These are runs of 3 systems, one row a step. Runs of the same system follow the same rule from any start.
path 1, zusot, 10 rows:
[[ 11  -2   1  -4  -2   2 -21   1  -1   3  -3  21   3  -7 -12  -2   0  -1
    1   8  -7   8  -1  13   0  -4  -6  -4   0  -7 -13   7   0  -4   8   0
    2 -15   4   7  -7   2  -6  10   6  -2   6   2]
 [  2   4  -3  -4   4   4 -11   4 -11   2  -2  10   4 -10  -6  -3   5  -2
    4   7  -3   5  -1  13   1  -3  -2  -1   5  -6   8   8  -9  -3  17  -3
   -7   1   5   5   2  -6   0  12   5 -14  -6   0]
 [ -6   8  -6  -1   8   3   6   0 -10   0  -1  -6   3  -8   4   0   8  -2
    8   6   1  -1   1   7  -3  -5   3   6   6  -6  17   4 -13  -1  12  -4
   -7  11   4  -3  11 -12   7   4  -1 -13  -7   0]
 [-11   9  -4   1   6  -1  15  -4  -3  -3   5 -13   5   1  10   3   2  -2
    7  -5   2  -5   4  -5  -3   1   5  11   2  -2  14  -3  -7   2  -2  -3
   -3  14  -1  -8   6  -8  10  -9  -2  -3  -2  -1]
 [ -7   2  -2   2  -1  -7  12  -5   9  -7   3  -9  -2   8  10   3  -4  -1
    4 -12   2  -4   2 -10   2   4   0  12  -2   2   2 -11   7   2 -13  -2
    4   8  -5  -7  -7   3   5  -9  -2   8   5  -2]
 [ -2  -2  -1   4  -4 -10  -2   1  12  -3  -1  -2  -8   7   2   0  -6   0
   -4 -15   0  -2   2  -6  10   5  -5   4  -5   4  -9  -9  16   1 -15  -1
    2   0  -4  -2 -10   9  -5  -5   3  13   3  -5]
 [  4  -5   0   7  -4  -9 -11   5   7   1  -6   2 -10   3  -7  -2  -3   3
  -11 -10   1   2  -2   2  10   3  -4  -8  -7   8 -14  -2  14   2  -8   3
   -3  -6  -3   2  -9   6  -9   4   5   9   0  -7]
 [ 12  -7   2   0   0  -3 -11   9  -2   3  -9   3  -7  -2 -10  -1  -3   5
  -14   2   3   1  -5   9   6   1  -2 -16  -3   8  -7   4   2   7   7   9
   -6 -12   3   1   1  -1  -6  12   1   2  -3  -2]
 [ 12  -5   3  -4   3   8  -3   2 -10   4  -4   6   3  -5  -7  -2   0   3
   -8  14   2  -1  -4   5  -6  -4   4 -15   2   3  -1   8 -12   4  12  10
   -3  -9   5   0   7  -9   3   6  -1  -4  -3   2]
 [  6   0   3  -8   5  10   2  -4 -11   1   4   7  13  -5   0  -1   2  -1
    6  17  -1   0  -1   2 -15  -4   7  -5   5  -6   4   6 -16   2  12   8
    5  -5   4  -1   7  -9   8   0  -5  -7   3   5]]
path 2, Fop, 10 rows:
[[ -6  11  -6  -8   6   9  -3  -6 -10  -2  11  18  20  -7   4  -2   5  -6
   24  11 -11   5   6   6  -9  -8  -2  24  14 -21   9   7 -14 -10   6 -13
    5   4   2   2  -1  -3   7   0   2 -15   6   4]
 [  8  -2   3 -17   4  14  -2 -12  -6   1  14  25  26  -2   1  -3  -1  -6
   18  21 -11   4   2  -3 -23  -6   4   8   8 -16  -7   6 -16  -9   4   5
   18 -10   1   3 -10  -1  11  -9  -4  -4  17  12]
 [ 14 -13  11 -11   0  12   7 -11   0   6   9  14  18   3  -2  -5  -5   1
    2  19  -2  -3  -2 -15 -19  -3   7 -12  -2  -2 -18   0 -11  -5  -3  21
   21 -18  -1   1  -8   0  11 -15  -9   9  18  13]
 [ 14 -19  15  -3  -3   3  12  -5   7   5  -4  -7   0   7  -2   0  -9   6
  -18   8  10  -9  -7 -18  -7   2  10 -26  -9  15 -14  -5  -2   5  -7  24
    9 -18  -4  -3  -1  -1   6 -11  -9  17   7   7]
 [  8 -12   6   8  -4 -10   7   6   8  -1 -13 -22 -22   5   0   0  -6   8
  -27 -11  15  -9  -7  -9  11   7   5 -28 -16  25  -5  -7  10  14  -5  17
   -6  -6  -2  -7   5  -3  -4  -1  -5  14  -6  -4]
 [ -1   2  -6  17  -1 -17  -1  16   4  -3 -19 -26 -30   0  -3   3   0   9
  -22 -20  13  -6  -3   7  25   7  -2 -14 -10  21   9  -4  15  14  -2  -1
  -21   7   0  -5  12  -5 -10  12   4   2 -19 -17]
 [-13  15 -14  11   0 -15 -13  16   0  -6 -12 -14 -24  -7  -3   3   7   2
   -5 -24   3   8   3  21  26   4 -12   7  -1   6  15   1  13   6   2 -19
  -23  16   3  -1   6  -3 -14  19  12  -9 -19 -15]
 [-18  21 -17   2   1  -8 -16   4  -5  -9   2   8  -6  -8   2   0   7  -8
   16 -14 -10  12   7  22  15  -2 -12  29   8 -13  17   3   7  -3   3 -27
  -12  18   2   3  -5   3  -9  15  16 -15 -10  -9]
 [-14  18 -11 -11   3   6 -10  -8  -5  -6  15  23  19  -7   6  -1   7 -11
   32   5 -19  12  12  12  -7  -7  -9  35  15 -27   6   5  -7 -14   3 -20
    7   9   1   5  -9   4   5   0   6 -15   8   4]
 [  0   3   2 -18   5  15   1 -18  -4   0  20  30  33   0   8  -1  -1  -9
   30  21 -16   5   6  -5 -25  -7   3  22  12 -24  -7   4 -19 -15  -1  -1
   21  -4  -1   4 -13   0  15 -13  -3  -3  20  12]]
path 3, Fose (10 x 48):
[[ -8  10  -8  -1   2  -1  -8   0   0  -4   4   6   3  -3   2   2   4  -2
   11  -5  -5   5   5  10   4  -3  -8  17   6  -8   7   1   0  -4   1 -13
   -3   7   1   0  -2   0  -2   5   7  -8   0  -5]
 [ -5   5  -2  -4  -2  -3  -5  -5   9  -3   7  12   4   5   3   1  -4  -4
    9  -8  -7   4   4   0   3   2  -6  15   2  -7  -8  -5   8  -6 -10  -6
    6   3  -3   1 -11   7  -2  -6   5   7   8  -2]
 [  0  -4   3   1  -2  -3   5  -5  11  -2   4   2   2   7   4   2  -8  -1
    0  -7  -1  -2   3 -11  -1   3  -1   3  -2   1  -9  -8   7  -2 -13   2
   10  -6  -5  -3  -9   7   2 -11  -1  11   8   0]
 [  3  -7   4  -1  -1   1  12  -3   4   0   1  -7  -2   6   4   0  -7   1
   -5  -2   6  -8  -3 -11  -3   3   7  -7  -7   8  -3  -5   1   3  -8  10
    5  -1  -3  -5   0  -3   4  -8  -6  10   3   2]
 [  5   0   3  -2   3   2  11   1  -6   1  -1 -10   2  -2   3   1  -1   3
   -5   5   6  -7   0  -3  -6   1   7 -10  -2   5   7   0  -8   5   5  11
   -1  -2   2  -6   9 -10   8   0  -7  -1  -3   2]
 [  4   4  -1  -4   6   5   1   2 -11   3  -1   1   5  -8  -1  -2   5   2
   -1  10   1  -1  -2   5  -6  -4   5  -4   2   0   8   7 -12   1  14   4
   -5  -1   5  -1   8 -11   6   4  -3  -8  -3   2]
 [  4   1  -2  -4   3   4 -13   1  -7   1   0  13   4  -7  -5  -2   4  -1
    3   7  -4   4  -1  13  -2  -5  -4   0   5  -4   2   9  -6  -1  12  -1
   -4  -4   3   4   3  -4  -1   7   4  -9  -2   1]
 [  4   2  -4  -1   0  -2 -17   1   2   0  -3  15   2  -3  -7  -1   2   2
   -1   1  -5   6   2  10   5  -2  -7   4   1  -3  -6   5   3  -3   3  -5
   -1  -8   1   3  -4   3  -5  10   7  -2   1  -4]
 [ -1   1  -3   4  -3  -8 -12   2   8  -2  -2   5  -7   2  -4  -2  -3   0
   -2 -11  -3   2   0   3  11   3  -8   3  -3   1  -9  -4  12  -1  -8  -4
   -3  -2  -2   2  -9   5  -9   2   8   7   0  -6]
 [ -6   3  -4   4  -2 -11   2   2  11  -5  -3  -7 -10   5   4   1  -3  -1
   -3 -17   2  -1   1  -2  12   6  -3   4  -3   6  -1  -9  11   3 -11  -3
   -4   5  -2  -1  -5   5  -4  -1   5   9   0  -8]]
path 4, zusot, 10 rows:
[[ 15  -4   2   1   1   2 -13   9  -6   4  -9   5  -7  -8 -12  -3   0   5
  -13   6   4   1  -7  13   5  -1   0 -19  -2   8  -3   9  -4   7  15   8
  -12 -11   4   2   4  -6  -3  13   3  -4  -7  -2]
 [ 11  -2   3  -3   7  10   2   2 -13   5  -4   1   9  -9  -4  -2   2   3
   -4  17   1  -4  -4   5 -10  -4   8 -16   0   1   5  10 -18   4  18  12
   -3  -5   4  -1  12 -14   7   4  -4  -9  -2   3]
 [  4   2   2 -12   6  12  10  -9 -10   1   9   6  17  -4   7   1   1  -1
    9  19  -2   0   0  -1 -17  -5   9   4   7  -7   8   4 -19  -3   9   7
    5  -1   3  -4   5 -11  15  -4  -8  -7   6   8]
 [ -7   7  -3  -6   3   6   7  -9  -2  -3  13   8  18   1  10   0   2  -5
   19   4  -7   0   6  -5 -12  -2   2  18   7 -13   6  -1  -9  -8  -1  -5
    9   8  -1  -1  -3  -2  10 -10  -1  -2  10   3]
 [-13  11  -7  -2   0  -5  -1  -5   7  -5  10   4   4   3  10   1   2  -5
   13 -10  -7   5   5  -1   1   4  -5  25   4 -10   4  -3   6  -8 -10 -15
    3  13  -4   1 -11   6   0  -6   7   2   6  -2]
 [-13  10  -7   5  -5 -14  -4   3   9  -6  -1  -7 -14   2   6   3   1  -3
    2 -21  -1   5   5   5  15   5  -9  15  -1   0   6  -7  16  -1 -12 -14
   -7  13  -3  -1  -9   7  -7   3   9   3  -3  -7]
 [ -6   2  -5  10  -4 -17  -3  10  10  -3 -10 -17 -21   4   0   1  -2   3
  -13 -22   6  -3   0   1  19   7  -7  -4  -8  14   1  -8  16   8  -8  -4
  -13   8  -3  -4   0   2  -9   5   6   7 -10 -11]
 [  7  -7   4   7  -4  -8   2   7   4   0 -11 -16 -17   4  -4  -1  -6   6
  -21 -10   9  -5  -4  -3  12   6   2 -22 -11  18  -4  -4   9  11  -2  11
   -9  -6  -3  -2   0   1  -7   6  -1   8  -7  -6]
 [ 17 -14   8   0  -1   3   2   1   1   4  -7  -1  -3   1  -8  -2  -8   9
  -19   9   8  -6  -5  -3   0   0   5 -28  -8  13 -11   3  -3   9   3  20
    1 -16   1  -2   3  -3   0   1  -4   6   1   1]
 [ 18 -10   8  -9   2  11  -5  -3  -7   8   1  18  14  -5  -8  -6  -4   4
   -3  21  -2  -2  -3   0 -13  -7   4 -16   0  -2 -11   9 -13  -1  10  17
   10 -20   3   1   0  -5   6   1  -6   1   8   6]]
path 5, Fose, 10 rows:
[[ 10  -4   2   2   2  -1  -1   6  -6   2 -10  -7  -8  -2  -4   0  -1   6
  -14   3   6  -3  -6   4   2   1   4 -14  -5  10   2   2  -3   9   8  10
   -7  -5   3  -4   8  -6  -1   6  -3  -1  -6  -2]
 [  0   4  -4   2   3  -1  -6   6  -7   0  -7  -5  -6  -8  -4   0   4   4
   -5   1   3   2  -4  13   8  -1   0  -7  -1   2  10   6  -4   3  12  -3
  -13   3   4   0   9  -7  -4  12   4 -10 -12  -5]
 [ -6   7  -8   3   4  -2 -11   3  -5  -3  -3   2  -3  -5   0   0   5   1
    2  -6  -4   6   2  11  10  -1  -5  10   3  -4  11   3   0  -2   6 -11
   -9   8   2   0   3  -3  -3   9   7 -10  -7  -6]
 [ -6   5  -4   0  -2  -5  -8  -2   7  -3   3   8  -2   2   2   0  -1  -3
    8 -10  -5   7   4   3   5   2  -7  16   2  -8   1  -3   5  -6  -5 -11
   -1   5  -2   1 -11   6  -4   1   9   2   2  -3]
 [ -4   0  -1   1  -3  -6   1  -5   9  -5   5   1  -2   7   5   0  -7  -2
    4 -11  -3   1   4  -7   5   3  -4  11   0  -3  -7  -8   8  -2 -13  -2
    6  -1  -3  -2 -13   7  -1  -7   3   9   8  -1]
 [ -1  -3   2   1  -1  -3  12  -4   6  -3   3  -6   0   8   7   1  -6   1
   -2  -5   2  -5   0 -11  -1   3   4   1  -4   5  -4 -10   4   1 -11   6
    6   0  -4  -5  -5   1   4 -10  -5  10   5   0]
 [  3  -3   4  -2   2   3  14  -3  -3  -1   2  -9   3   2   6   1  -1   2
   -1   3   5  -5  -1 -10  -7   2   9  -7  -4   6   2  -4  -5   5   0  10
    2   1  -1  -6   3  -4   9  -8  -6   4   3   3]
 [  6   1   3  -6   5   6   6  -1  -8   2  -1  -4   6  -4   2   0   1   2
    0  11   4  -4  -1   1 -10  -3   8  -7   2   0   7   3 -12   4  11   7
    2  -4   4  -5   9  -8   8   2  -5  -6  -1   3]
 [  7   2   0  -7   3   6  -6   1 -10   2  -1   8   5  -7  -6  -1   4   1
    2  12  -2   2  -1   9  -6  -5   2  -7   2  -3   3   9 -12   1  14   4
   -3  -6   5   3   5  -7   3   8   1  -9  -1   3]
 [  6   0  -1  -3   1   2 -17   4  -3   3  -3  15   1  -7  -9  -2   1   2
   -1   5  -4   6  -2  12   1  -3  -5  -2   3  -3  -3   9  -2  -1   7  -3
   -2  -9   3   5  -4   0  -6  11   5  -5   0  -1]]
path 6, Fop (10 x 48):
[[ 11  -2   5 -14   4  14  -1 -11  -9   4  10  26  27  -4   0  -3  -2  -4
   14  24  -9   3   3  -1 -23  -7   6   3   6 -15  -8   7 -16  -9   6   9
   17 -12   1   2  -5  -2  11  -5  -5  -2  16  11]
 [ 17 -15  14 -11  -2   9   2  -9   2   8   7  15  17   4  -3  -4  -7   2
   -1  17  -2  -4  -3 -13 -18  -3   8 -16  -3   0 -19   3  -8  -3  -4  22
   18 -20  -1   2  -6   1   8 -13  -7  10  16  11]
 [ 16 -21  15   0  -4  -1   9  -2   8   4  -4  -6  -4   6  -2   0  -9   7
  -21   3  11 -10  -7 -15  -2   4   7 -27 -13  17 -15  -6   4   5  -7  24
    9 -18  -3  -1  -3   2   2 -10  -6  18   8   5]
 [  5 -12   4   9  -4 -10   8   7   8  -1 -13 -25 -22   8  -1   2  -7   9
  -24 -12  13  -7  -6  -8  13   9   3 -25 -14  24  -4 -11  12  15  -6  14
   -9  -4  -3  -6   4  -1  -5   1  -4  15  -8  -6]
 [ -6   4  -7  18  -1 -16  -1  15   4  -3 -17 -28 -29   1  -1   2   1   7
  -20 -20  11  -6  -3   6  25   6  -4 -11  -9  18  12  -5  14  12  -1  -6
  -21  10   0  -7  13  -4 -10  11   6   1 -18 -16]
 [-14  15 -15  12   2 -14 -12  12  -2  -6  -9 -14 -21  -4  -1   2   6   0
   -1 -20   1   5   3  19  25   2  -9  11   2   2  20   2  10   5   6 -21
  -24  20   2   0   8  -3 -12  18  13 -13 -19 -16]
 [-17  19 -15   1   2  -5 -16   3  -6  -6   5  10  -1  -7   1   1   8  -9
   19 -10 -10  13  10  22  11  -1 -11  28  11 -17  16   5   2  -5   7 -26
  -12  16   1   3  -2  -1  -7  15  13 -18  -8  -7]
 [-10  15  -8 -10   4   8 -13  -9  -5  -3  16  28  22  -4   5  -1   7 -10
   32   8 -17  11  12  12 -10  -7  -9  35  15 -26   5   6  -9 -14   1 -18
    8   5   2   6  -9   2   4   1   5 -12   8   5]
 [  3   0   4 -18   4  14   1 -17  -3   0  18  29  33   0   6  -3  -3  -9
   27  19 -15   4   4  -7 -26  -6   5  19   9 -21  -9   5 -18 -15  -2   4
   24  -8  -2   4 -15   3  15 -13  -4   1  23  15]
 [ 14 -16  16 -15   2  18  17 -17  -1   7  14  14  28   5   3  -3  -7  -1
    5  25  -2  -6   0 -23 -29  -6  13 -11  -1  -4 -15  -1 -17  -7  -3  23
   26 -20  -2  -3  -5   0  17 -22 -13  10  22  16]]

Which system made each of these runs?
path 7:
[[  9  -7   1  -2  -7  -6 -24   2   9   2  -1  26  -2   1 -13  -4  -6  -1
   -1  -5  -9   5   0   4   6  -1 -13  -1  -2  -3 -25   3  14  -5  -9   0
    2 -17  -2   9 -19  13 -11   3   9  10  10  -1]
 [  7   0  -3   0   0  -2 -26   8  -4   3  -7  17  -5 -10 -16  -2   3   3
   -5   2  -4   9  -2  18   8  -3 -10  -6   1  -1  -4  11   2   0  13  -2
  -12 -10   4   9  -2  -2 -10  18  10  -7  -6  -3]
 [  2   4  -6  -2   4   6  -5   6 -15   3  -6  -1   2 -14  -6  -1   8   2
   -1   9   1   2  -5  16   2  -4   4  -6   1   0  17  13 -14   3  20  -1
  -14   6   6   2  13 -12  -2  11   6 -16 -12   1]]
  zusot
path 8:
[[-14  11  -7   2   1 -10   3  -2   9  -7   3  -8  -5   3  10   3   2  -2
    8 -18  -1   4   4   0   7   6  -6  19   1  -3   8  -8   9  -2  -9 -12
   -3  15  -3  -1  -6   4  -1  -4   6   1   0  -4]
 [-11  13  -6  -3   5   1   9  -4  -4  -3   7  -2   9  -3  10   3   6  -5
   15  -2  -3   0   7   1  -4  -2   2  19   8 -10  16  -2  -8  -4   3 -11
   -2  15   1  -2   4  -6   8  -2  -1  -9  -1   1]
 [  2   4  -1 -10   7  11   2  -6 -12   1   6   9  16  -5   5   1   4  -4
   14  17  -4   3   2   4 -15  -4   5   6   9 -11  10   7 -17  -4  11   0
    5   2   5  -1   4  -8  10  -2  -3 -10   3   7]]
  Fop
path 9, 3 rows:
[[ 18 -12   8  -6  -5   4 -15   0   2   3   0  24   5   0 -13  -3  -6   2
   -5  10  -4   3  -2   3  -6  -4  -4 -12  -4  -2 -22   4   3  -3   1  10
   10 -23   1   6 -12   6  -4   4   1   6  10   4]
 [  8 -10   5   2  -5  -7  -3  -2  17   0   0   6  -5   9  -3  -1  -9   5
  -10  -7   2  -2  -1 -11   3   3  -4  -8  -7   6 -20  -8  14   0 -16   9
    8 -15  -4   0 -13  11  -4  -7  -1  19  11  -1]
 [ -5  -3   1   8  -3 -13  12   1  12  -7  -3 -17 -13   9   8   2  -7   3
  -10 -17   7  -6   1 -11  10   6   1  -2  -7  12  -2 -14  13   7 -15   2
    1   4  -6 -10  -3   3   0  -6  -3  13  -2  -7]]
  Fop
path 10 (3 x 48):
[[  8 -11   8  -1  -5  -5   2  -5  12  -1   1   2  -3   7   0  -1  -9   3
   -7  -4   4  -2  -2 -11  -2   4  -1  -8  -7   8 -18  -6  10   0 -10  10
    9 -11  -4  -4  -8   7   0  -9  -4  16   9   1]
 [ 14 -11   3  -4  -5   0 -13  -2   5   3  -1  19   2   1 -10  -4  -7   1
   -4   3  -2   5  -2   1  -2  -1  -6 -11  -2   1 -21   1   8  -2  -2   9
    7 -18   0   5 -13   9  -5   1   1   9   8   2]
 [ 12  -2  -1  -6   0   5 -19   2  -7   3  -3  20   4  -8 -10  -2   0   3
   -1   9  -6   7  -2  15  -1  -5  -3  -7   2  -4  -8  11  -3  -2  11   3
   -1 -13   4   7  -3  -1  -5  12   4  -5   1   0]]
  zusot
path 11:
[[ -5  -3   0  12  -2 -14  14   6   9  -4 -12 -31 -23   8   7   3  -4   5
  -19 -20  13 -10  -3  -8  17   9   3 -10 -10  22   6 -10  10  14  -9   4
  -10  11  -3  -9   6  -2  -4  -2   0   9 -11 -11]
 [ 10 -15  11   4  -6  -8   8   1  12   3  -8 -14 -15   8   0   1  -8   9
  -24  -6  13  -7  -7 -13   4   5   6 -26 -14  21 -11  -9  11   7 -11  18
    2 -12  -3  -5  -1   1  -2  -5  -5  20   2  -1]
 [ 20 -21  11  -6  -6   2  -6   0   6   7  -3  14   2   3 -12  -5  -9   8
  -16  10   3  -3  -8  -8  -4  -2   1 -27 -10   9 -24   2   1   2  -2  21
   10 -26   0   4  -9   5  -2  -3  -4  16  10   5]]
  zusot
path 12 (3 x 48):
[[  6  -8   5  -8  -4   3  -6 -10  11  -2  12  24  12   5  -1  -1  -9  -4
    7   3  -9   3   3  -8 -10  -2  -4   7  -1  -8 -20  -5   4  -8 -12   5
   17 -16  -2   2 -20  12   2 -11  -1  12  18   5]
 [  3   4  -4  -5  -2  -1 -22  -1   4   0   4  24   5  -2  -8  -4  -1  -2
    8  -1 -12  11   3  11   4  -3 -13  13   4 -12 -11   5   6 -10  -2 -10
    2  -8   1   7 -15   9  -8   7  10  -2   6  -3]
 [ -5   9  -8   4   3  -3 -17   7  -6  -1  -6   6  -5 -10  -6  -1   6   2
    2  -6  -5   8   2  18  13  -4 -10   8   3  -5  10   9  -1   0  11 -13
  -14   7   3   4   1  -4  -6  14  14 -15 -10  -9]]
  zusot
path 13, 3 rows:
[[  0  -1  -4   6  -8 -12 -16   6  11  -2  -5   6 -12   7  -7  -3  -3   1
   -6 -17  -3   3   2   3  15   5 -12   3  -5   4 -16  -3  20  -2 -12  -5
   -5  -3  -3   6 -15  12 -12   4   9  10   2  -8]
 [  9  -1  -3   7  -3 -11 -15  13   1   2 -13   0 -15  -4 -12  -2   1   6
  -15  -7   3   3  -4  11  13   3  -5 -13  -5   9  -5   2  11   7   4   2
  -13  -8   3   3   2   0 -12  16   6   0  -9  -9]
 [ 13  -4   3   3   2   1  -5   8  -7   4 -12  -5  -7  -5  -6  -1  -1   7
  -16   7   7  -4  -7   6   3  -3   5 -21  -3  11   2   8  -8  10  15  10
   -8  -7   3  -1  11  -8  -1  12   0  -3  -9  -3]]
  zusot
